In the rows, zero is written as 100.
Where one turn sends some rows of the set: a few examples, then the rows asked:
Mivuz: 112 112 88 91 134 102 120 111 95 94 80 99 85 127
Zemip: 94 81 85 86 116 109 88 117 117 80 89 123 91 127
lodup: 107 112 114 96 135 99 100 94 114 128 98 93 84 81
risob: 87 98 93 136 92 111 85 122 111 104 91 127 119 108
Sabek: 86 112 113 84 119 86 104 97 79 99 120 114 122 98
fita: 94 85 95 78 123 103 107 103 117 93 88 99 81 140
kepus: 106 93 98 91 103 98 83 106 100 53 94 106 91 114
fofov: 97 96 77 111 95 101 120 99 110 152 106 111 94 106
tet: 97 84 100 103 103 101 135 67 102 117 76 109 97 110
Fur: 91 108 112 98 111 80 143 87 114 85 93 112 112 105
rom: 85 119 77 120 89 92 121 93 83 105 106 108 97 73
tubot: 103 115 117 98 101 99 106 90 105 52 107 98 95 106
Velo: 104 100 132 83 107 82 113 118 83 108 112 127 108 95
Moru: 93 108 82 100 113 82 76 111 77 93 123 100 100 90
bap: 94 98 88 122 106 95 127 60 106 89 85 116 97 103
Fafi: 92 81 107 95 78 122 94 98 111 114 111 81 83 132
zok: 100 99 88 102 95 89 121 107 128 111 121 136 73 122
bel: 75 120 77 98 101 85 108 110 95 78 98 96 116 90
bem: 116 107 121 115 100 68 77 83 103 115 88 118 92 101
nal: 89 96 109 128 80 108 72 100 113 106 112 120 111 80
mupup: 121 94 107 107 80 75 91 79 103 117 111 98 99 132
Vog: 109 87 94 111 87 81 108 82 107 107 133 118 85 134
silun: 123 93 113 85 122 92 88 102 101 129 100 89 72 102
Sil: 108 114 83 117 108 75 94 130 81 95 92 118 103 93
Lef: 108 84 139 111 107 100 125 84 111 78 111 112 94 105
mopi: 103 87 92 112 107 128 116 106 88 95 104 67 92 117
Lanup: 92 85 108 93 65 107 78 90 114 110 114 100 103 86
defo: 109 111 124 104 99 95 115 146 101 113 102 127 97 105
roben: 95 123 73 109 80 99 100 103 91 109 84 89 84 78
Zumav: 97 69 105 93 106 104 134 98 112 78 95 131 90 98
Vudar: 77 97 78 133 87 112 94 104 118 93 82 99 116 113
bep: 121 105 123 123 106 95 93 99 122 120 102 126 68 105
zadug: 88 69 96 95 65 112 104 98 86 92 120 102 88 104
beran: 89 111 95 104 97 77 134 99 126 131 113 120 83 107
Sor: 89 71 82 113 92 126 86 114 86 110 118 110 92 117
bamaz: 91 110 108 89 118 127 119 127 98 101 82 105 97 82
maf: 102 110 121 103 97 95 72 101 115 142 99 94 90 111
Rifof: 112 75 116 101 99 129 95 114 91 104 94 73 90 104
Zozo: 104 98 80 132 85 119 102 94 133 111 81 98 89 105
bev: 92 119 124 103 101 106 100 143 99 117 90 98 101 93

bev -> beran
Vog -> kepus
And these:
Zumav -> Sor
maf -> Fur
Lanup -> Sabek
Zozo -> bamaz
Lef -> zadug
lodup -> tet
defo -> zok
bap -> Rifof

